One turning vector, and how many ticks it has turned
The counts run from 0 to 289.
[-2.210,0.689,2.577,0.790,0.317,0.263,-0.162,-2.021,1.205,1.353,0.385,-1.281,0.777,2.780,2.756,-1.261,0.030,2.040,0.321,0.415,1.027,-2.549,0.238,1.226,3.377,-0.738,1.237,0.113,-2.281,0.384,2.287,2.269,4.082,0.164,1.364,-2.567,-1.699,1.111,0.399,0.100,0.139,2.741,1.025,3.061,-1.196,1.279] -> 17
[-1.495,2.400,0.742,1.604,-0.954,1.067,-2.098,0.494,0.863,-0.462,-0.257,-1.365,1.321,1.651,3.132,-4.528,1.191,0.743,-1.050,-0.162,0.848,-1.987,-1.583,0.002,1.940,0.887,1.462,0.353,-1.045,0.367,2.666,2.679,4.248,3.105,0.155,-0.902,-0.888,-1.289,0.953,1.314,0.177,1.691,0.516,0.047,-3.110,-0.288] -> 19
[-0.729,0.336,2.083,1.232,0.979,-2.409,-0.045,-1.305,-0.004,0.695,0.597,-0.334,1.491,-1.039,3.762,-1.844,-0.154,-0.618,-4.104,-1.125,-3.663,-1.052,-0.456,-2.519,-0.079,-0.251,-1.295,-0.974,-0.845,0.226,1.419,1.031,2.057,0.141,-0.109,1.080,-2.513,-0.445,0.474,-1.661,-0.631,3.923,-0.623,0.338,0.748,-2.039] -> 58
[-2.342,2.334,0.834,1.084,-1.118,-2.312,-1.733,-0.815,-0.797,1.752,-0.726,-3.181,1.983,-0.036,4.823,-1.857,0.379,1.321,-2.574,-0.705,-2.869,-2.282,-0.838,-1.372,0.084,-0.004,-1.450,1.207,1.133,-0.756,0.400,-0.588,1.209,0.431,1.967,-0.360,1.683,-0.716,1.388,-0.877,-1.605,2.185,2.831,2.781,-1.508,-1.030] -> 196
[-0.662,0.630,2.868,-0.291,-0.257,-0.817,-1.444,-0.148,-1.791,-1.038,1.695,1.117,2.863,-0.074,3.675,-1.600,-0.383,0.830,-3.922,-0.227,0.758,-2.199,-0.601,-0.588,1.208,-1.058,-1.194,-0.482,-0.162,0.980,0.437,1.861,0.672,1.170,-0.968,-1.886,1.770,1.964,0.202,-0.435,-0.997,3.730,3.418,1.320,-0.857,0.191] -> 214
[-0.807,-1.485,2.094,0.147,-0.560,-1.686,1.701,-1.533,-0.970,0.957,1.416,-1.396,1.188,-1.982,2.833,0.642,-0.963,-1.620,-1.585,-1.033,-1.632,-0.798,-1.130,-3.459,1.386,-0.062,0.693,-0.652,0.190,-1.609,2.195,2.332,0.547,2.914,1.811,0.300,0.384,2.112,-0.994,-0.452,-2.269,5.123,1.564,-0.503,0.508,-0.258] -> 55
[-0.839,0.585,3.305,1.703,2.747,-1.165,-2.253,0.278,1.894,1.987,-1.238,-2.066,0.429,1.203,1.665,-1.068,0.400,0.056,-3.615,-0.581,-2.041,-0.164,-1.588,-1.107,1.636,0.286,-2.944,2.020,-1.462,0.056,2.490,2.121,1.036,2.705,-0.570,-0.372,-0.661,-2.284,1.073,-1.311,-1.042,1.491,-1.034,-0.085,0.111,2.424] -> 40
[-1.684,-0.050,1.194,0.627,-2.171,-1.518,-0.306,0.622,1.780,2.222,-0.350,-1.460,-0.349,2.489,0.741,0.851,-3.090,2.132,-1.402,-0.207,-0.794,0.365,-0.887,-1.191,1.605,1.217,0.220,1.660,-0.162,-3.620,4.007,0.101,-0.428,0.654,3.140,-1.633,0.400,-0.259,2.379,1.353,-2.956,3.368,0.627,0.618,-1.183,1.618] -> 250
[-0.054,0.387,3.813,0.003,0.009,-0.833,-1.187,-0.966,-0.669,-1.435,2.550,-1.039,1.144,1.272,1.196,1.114,-0.215,1.942,-4.007,-1.647,0.909,-1.572,-1.367,-1.678,2.185,-2.884,-1.209,0.700,-1.802,-1.409,0.537,1.986,1.457,4.151,-1.377,0.258,-1.056,1.130,0.201,-1.385,-1.448,2.718,0.537,2.155,0.640,-1.735] -> 147
[-1.570,2.038,0.209,1.662,-0.852,-3.016,-2.047,2.048,-1.477,1.296,1.745,-1.315,-0.494,2.633,2.485,-2.547,-0.786,0.754,-1.705,0.933,-2.083,-0.586,0.732,-1.436,1.780,-1.083,-1.779,2.589,-0.998,-0.944,2.324,-0.473,0.602,-0.169,2.534,0.125,-0.882,2.728,0.356,2.342,-0.828,1.245,-2.172,0.117,-2.896,1.075] -> 66
[-2.939,0.784,0.108,0.409,-0.995,-1.642,0.525,1.810,1.237,1.455,1.798,-1.590,0.301,2.180,1.832,-0.092,-2.228,1.613,0.467,1.033,-4.584,0.258,1.922,-0.195,1.938,1.782,-0.559,0.431,-0.976,-0.164,2.579,0.416,2.207,-0.302,2.047,-0.420,-3.978,0.867,2.379,-0.459,-1.295,2.270,-1.426,1.552,-0.024,2.717] -> 246
[-2.490,-0.096,1.507,2.119,-3.178,1.980,-0.579,1.393,1.146,0.567,0.965,-2.225,-0.826,-0.768,1.349,-2.551,0.381,-0.931,-2.242,-2.867,-1.600,2.103,-1.113,-1.177,0.910,3.865,-0.769,-0.889,1.850,0.832,2.983,-0.115,-0.633,0.350,0.150,0.313,-0.390,1.022,1.443,1.187,-2.233,3.112,-1.695,-1.588,-1.930,2.092] -> 115
[-2.356,0.648,1.438,-0.741,-0.127,1.436,-0.203,0.082,-2.195,1.194,2.302,-0.869,2.833,-0.908,3.992,-3.919,1.147,0.534,-1.354,0.951,0.509,-1.152,0.063,0.241,1.773,-0.502,0.492,-1.716,1.407,1.673,-0.579,3.709,0.192,0.927,0.053,-0.373,0.511,3.360,0.090,0.246,-1.594,2.186,1.122,0.987,-0.015,1.917] -> 283
[0.109,1.862,2.787,-0.236,0.794,0.279,-1.274,2.207,0.459,1.436,0.027,1.265,1.602,3.196,1.844,-2.203,-0.868,0.479,-2.704,2.777,1.606,-0.568,-2.480,0.023,1.495,-0.174,-1.205,1.075,-1.937,-1.502,2.222,3.996,0.810,1.627,1.452,-1.182,-0.539,1.474,2.484,2.481,-1.239,2.141,0.323,-0.719,0.826,1.032] -> 161
[-2.197,-2.063,1.116,0.727,0.879,-1.370,1.402,0.604,0.389,0.964,4.279,-1.475,2.039,-0.126,0.392,-0.153,-0.085,-0.836,-1.978,-2.567,-2.200,0.849,1.680,-0.852,2.854,-0.288,-2.510,-1.051,-1.205,1.246,1.323,2.252,0.166,2.338,0.860,0.959,-3.945,1.122,0.382,-1.579,-1.029,3.917,-0.934,0.172,-0.055,2.071] -> 241
[-3.579,1.203,0.501,0.568,-0.609,-2.509,-0.507,-0.236,-1.940,2.853,1.371,-3.427,0.235,0.973,3.349,-1.460,0.398,1.861,-0.944,-0.295,-1.826,-1.573,1.276,-0.248,2.066,-2.652,-0.579,2.291,-1.393,-0.170,-1.367,0.202,0.385,0.300,3.347,-0.377,-1.142,1.958,1.008,-0.744,-2.956,0.710,0.447,3.406,0.577,-0.750] -> 264
[-2.258,1.023,3.125,2.502,0.329,-0.188,-1.935,1.418,0.217,-1.024,2.722,-1.284,1.652,3.266,-0.990,0.001,-1.329,1.354,-1.343,-0.782,-0.305,-1.095,1.652,-0.047,2.589,-0.072,-2.930,1.830,0.782,0.029,1.641,1.000,1.949,2.111,-0.162,-1.628,-0.659,0.299,0.855,-0.130,-2.116,-0.092,-2.757,-1.612,-0.250,3.001] -> 225
[-2.186,0.036,3.023,0.572,-0.746,1.337,-0.333,-0.454,-0.553,0.464,3.286,0.394,1.910,-0.283,0.295,-1.574,-1.227,3.149,-3.430,-0.104,2.105,-1.407,-0.253,0.167,3.008,-1.237,-1.069,0.052,0.711,1.097,-1.148,0.699,-0.236,-0.447,-1.420,-0.943,1.463,3.867,-1.234,0.028,-3.057,2.958,-1.514,1.429,0.727,0.750] -> 280
[-2.759,1.609,1.909,3.818,0.630,-1.112,-2.290,0.331,-0.317,-0.631,1.874,-1.555,-0.165,1.165,2.201,-2.126,-1.012,2.735,-3.691,-0.963,-0.839,-0.846,1.030,-0.384,-0.481,-1.201,-0.308,2.177,-1.514,-0.198,1.673,0.547,1.062,1.897,0.210,-0.729,-0.008,0.912,0.158,1.982,-2.029,1.649,-2.961,-1.046,-2.869,0.155] -> 135
[-2.429,1.544,2.938,-0.265,-1.905,-0.164,-1.533,0.837,-0.920,-1.505,3.730,-1.932,1.045,-0.054,1.886,-0.084,-0.611,0.650,-1.846,0.979,0.939,-1.576,-0.279,-0.635,2.296,-1.357,-1.158,1.368,0.168,-0.482,0.219,0.901,1.601,1.440,-0.248,-1.869,2.308,5.153,-0.674,1.117,-2.634,1.040,1.485,1.433,1.578,0.135] -> 212
[-3.070,0.121,0.850,0.096,-1.569,-1.423,0.362,-0.111,-1.387,2.542,1.340,-2.665,0.827,0.585,1.815,-0.470,-0.268,3.185,-2.182,-1.267,-1.312,-0.491,1.576,-0.355,2.595,-2.290,-0.993,1.342,-1.238,-1.023,-1.788,-0.636,-1.274,-0.229,2.172,-0.111,-1.252,1.614,1.303,-1.936,-2.760,2.464,-0.012,4.251,-0.184,-0.111] -> 263
[-0.035,1.561,1.673,-2.623,-1.818,0.572,-0.691,2.926,0.819,-1.075,1.456,-0.792,1.130,0.862,2.134,-0.121,-0.128,-0.881,-2.639,1.613,-2.000,0.923,-2.592,-1.498,1.416,1.750,-2.604,0.465,-1.050,-1.088,2.705,2.534,1.297,0.926,-0.114,-0.087,-1.651,2.832,3.210,1.152,-0.742,2.611,1.675,0.335,3.486,0.101] -> 234
[-0.438,-1.874,1.963,0.910,-2.237,-0.403,1.322,0.090,1.299,1.214,2.190,-0.134,-0.374,0.486,0.300,0.060,-1.835,0.035,-2.416,-1.446,1.235,0.618,-2.062,-2.292,3.138,0.519,2.023,0.594,-1.533,-1.482,3.846,0.928,1.395,1.333,1.406,0.385,-0.899,1.804,-0.333,2.182,-2.105,5.443,-0.306,-0.608,-1.308,-1.065] -> 254
[-1.704,2.063,2.612,1.417,-1.559,1.832,-0.984,0.926,-0.852,1.822,1.476,-2.731,-1.456,1.035,1.462,-2.635,1.858,1.070,-2.610,-1.270,1.624,0.722,-2.202,-0.405,3.506,-1.315,-1.486,1.768,-0.454,0.354,-0.049,1.184,-0.425,1.129,0.412,-0.238,-0.184,3.972,0.209,1.859,-2.347,-0.293,-2.632,0.442,-0.125,0.444] -> 277
[-1.925,2.611,0.627,-0.088,0.817,-1.225,0.713,-0.156,3.093,2.529,-0.502,-1.151,2.362,1.689,2.258,-1.833,-2.395,1.998,-1.200,1.860,-2.757,-1.496,-1.260,-0.141,1.063,1.271,-0.432,0.651,0.050,-0.638,2.849,1.660,3.295,-0.430,1.812,-0.494,-0.740,-1.662,1.893,0.890,-2.384,2.215,0.027,0.741,0.700,1.071] -> 178
[-2.739,1.095,0.846,-0.143,-1.296,-1.011,0.699,-0.277,-1.799,1.064,1.923,-1.504,1.722,-2.392,4.732,-3.504,0.453,0.088,-1.558,0.274,-2.905,-0.680,0.506,-0.528,0.627,0.735,-0.598,-0.719,0.332,1.671,-1.209,-0.114,1.736,-1.715,1.748,-0.269,-0.610,3.500,0.603,0.577,-1.751,3.144,0.774,1.524,0.610,-1.008] -> 192
[-1.220,1.328,0.761,0.448,-0.459,-0.924,-0.234,0.476,2.075,2.893,-1.878,-0.348,1.940,1.753,3.141,-3.589,-1.251,-0.173,-1.458,1.432,-2.698,-1.290,-1.733,-0.410,0.989,3.239,-0.587,-0.753,0.258,0.522,3.923,0.867,3.385,-1.661,1.872,-0.079,-0.994,-0.633,1.841,-0.096,-0.250,2.359,-0.200,-0.014,0.163,0.784] -> 179
[-0.302,1.372,1.830,1.473,-1.319,0.825,-0.054,-0.135,1.216,0.976,1.804,-0.847,1.362,-0.537,2.544,-2.462,0.022,1.157,-5.221,-1.787,-0.862,1.864,-2.928,-1.359,-0.460,-0.646,0.202,1.592,-2.396,-1.145,0.566,0.819,0.405,0.382,0.479,0.964,-0.863,0.216,1.796,2.354,-2.940,4.118,-1.094,-1.526,0.368,-3.167] -> 256
[-2.056,-0.082,2.806,2.130,-0.408,1.039,-1.718,1.414,-0.858,-0.310,0.443,-2.738,0.720,2.338,1.510,-0.563,1.681,-0.841,-0.873,-2.985,-0.555,-0.521,1.231,-0.807,1.975,1.548,-3.373,-0.825,2.416,0.601,1.807,1.730,-0.262,2.784,0.289,-0.380,-1.722,0.689,0.836,-1.665,-0.453,0.940,-1.017,-0.472,-2.528,3.532] -> 223
[-1.931,-1.630,1.480,3.802,-1.185,-1.569,-0.772,0.226,-1.057,0.027,1.368,-2.167,-1.545,0.890,0.833,-0.838,-0.297,0.409,-2.568,-2.115,-0.816,-0.396,1.693,-1.803,3.060,-0.193,-0.197,0.686,-1.224,0.620,2.813,-0.519,0.660,1.732,-0.216,0.809,-1.790,1.643,-1.376,-0.222,-0.210,3.118,-2.009,0.608,-3.961,1.619] -> 133
[-1.044,-0.534,2.902,1.072,-1.297,0.745,0.698,-0.968,2.320,3.088,1.392,-1.606,-0.861,0.575,0.414,-0.263,-1.608,0.259,-4.049,-2.324,-0.521,1.281,-2.252,-1.222,3.283,1.510,-2.077,-0.394,0.436,0.190,2.483,-1.953,-0.305,-2.051,1.269,-0.700,-0.899,2.841,0.431,0.523,-2.190,3.610,-1.566,-0.158,0.454,-0.331] -> 185
[-0.175,-0.828,3.757,2.292,-2.137,0.682,0.786,-1.621,0.158,0.419,1.378,0.342,0.684,0.705,1.874,-0.580,-1.522,1.016,-2.839,-1.973,1.425,-0.566,-1.720,-0.368,0.797,0.432,0.511,-0.996,-1.191,-1.098,2.677,-0.048,1.099,-1.100,1.076,-1.599,-0.276,1.771,0.680,2.171,-1.152,4.957,1.050,-1.597,-1.246,-2.511] -> 3
[-1.649,3.896,1.152,0.341,-0.933,0.887,-1.606,0.651,-0.213,2.503,-0.895,-0.437,2.322,3.819,2.948,-3.074,0.039,1.996,-1.151,1.440,-0.378,-1.569,-0.662,0.838,0.930,0.552,-1.170,0.538,1.063,-0.946,1.896,2.378,1.761,0.240,1.866,-1.376,0.007,-0.501,3.380,1.345,-0.047,0.454,0.764,1.266,-1.967,0.613] -> 88
[-0.443,0.459,3.700,2.149,3.234,-0.726,-1.223,0.254,0.325,2.521,-1.940,-0.773,0.333,0.928,1.947,-2.699,0.717,-1.636,-2.336,-2.110,-1.741,0.321,-0.408,-1.073,1.975,1.251,-2.441,0.009,-0.452,0.925,3.260,2.853,0.261,1.515,0.222,-0.731,-0.891,-1.404,0.963,-1.123,-1.541,2.913,-1.896,-1.132,-0.591,3.062] -> 41
[-2.257,0.430,3.204,3.150,-1.033,1.162,-0.371,0.035,-1.479,0.344,1.146,-0.053,-1.106,1.924,3.642,-2.061,-1.744,2.452,-1.404,0.436,-0.792,-0.105,1.684,0.427,-0.265,0.548,1.706,-0.788,-0.144,-0.543,2.163,-0.290,-0.577,-1.264,0.319,-1.802,-1.068,3.614,0.679,0.676,-0.706,3.957,-2.808,-0.568,-1.625,1.668] -> 137
[-1.458,1.044,3.600,2.967,0.031,-1.884,-2.213,-0.249,-0.840,0.695,-1.200,-2.498,-2.103,1.467,2.854,-1.118,0.806,-0.513,-2.322,-2.507,-2.951,-1.312,0.392,-1.633,0.687,0.638,-2.606,1.549,-1.291,0.446,2.022,-1.227,1.817,0.153,0.483,-0.217,-1.937,0.042,0.324,-0.825,-0.452,1.713,-1.576,0.976,-1.013,-1.084] -> 131
[-1.953,2.238,1.611,0.812,-0.777,-0.069,-2.863,3.222,-2.377,1.282,0.607,-1.398,0.894,4.195,1.255,-3.141,-0.574,-0.102,0.268,1.471,-0.355,-1.857,1.077,-0.777,3.001,0.800,-1.218,1.768,2.008,-1.384,2.484,2.582,1.119,1.575,2.113,-1.049,-0.174,2.011,1.678,0.432,-1.925,0.368,-1.939,-0.628,-0.008,1.892] -> 157
[-0.474,2.993,2.039,1.260,-0.498,-0.792,0.039,0.448,-0.050,0.661,1.063,0.438,0.081,2.794,3.704,-1.731,-2.583,2.630,-2.678,2.448,-0.738,-1.451,-0.724,-0.777,-0.171,-1.427,0.653,1.750,-1.265,-2.369,2.211,1.127,1.583,-1.544,1.380,-1.151,0.848,3.189,1.424,2.380,-1.357,2.322,-1.151,-0.905,0.741,-1.657] -> 70
[-2.830,-0.185,0.345,0.729,-3.315,-1.308,0.319,0.037,-2.289,2.300,1.373,-0.847,2.335,-0.166,2.172,-2.212,-0.066,2.654,-2.724,-2.122,-1.092,0.036,1.535,-0.326,1.703,-0.542,-0.720,-0.048,0.810,0.237,-1.792,-0.710,-1.084,-0.477,0.704,1.274,-1.032,0.943,1.277,-1.502,-2.335,3.434,0.692,3.819,-1.212,-0.893] -> 262
[-0.690,0.303,3.377,0.614,-2.394,0.422,0.944,-1.118,-1.935,1.578,1.851,-0.873,-0.018,1.757,2.070,0.972,0.207,0.479,-3.418,-2.677,0.088,-1.060,-1.137,-0.854,3.318,-1.158,-2.547,-1.218,0.981,-0.397,-0.463,0.110,0.203,-0.213,0.668,0.361,-2.592,3.845,0.543,-1.409,0.019,2.701,0.397,1.645,0.477,-3.190] -> 77
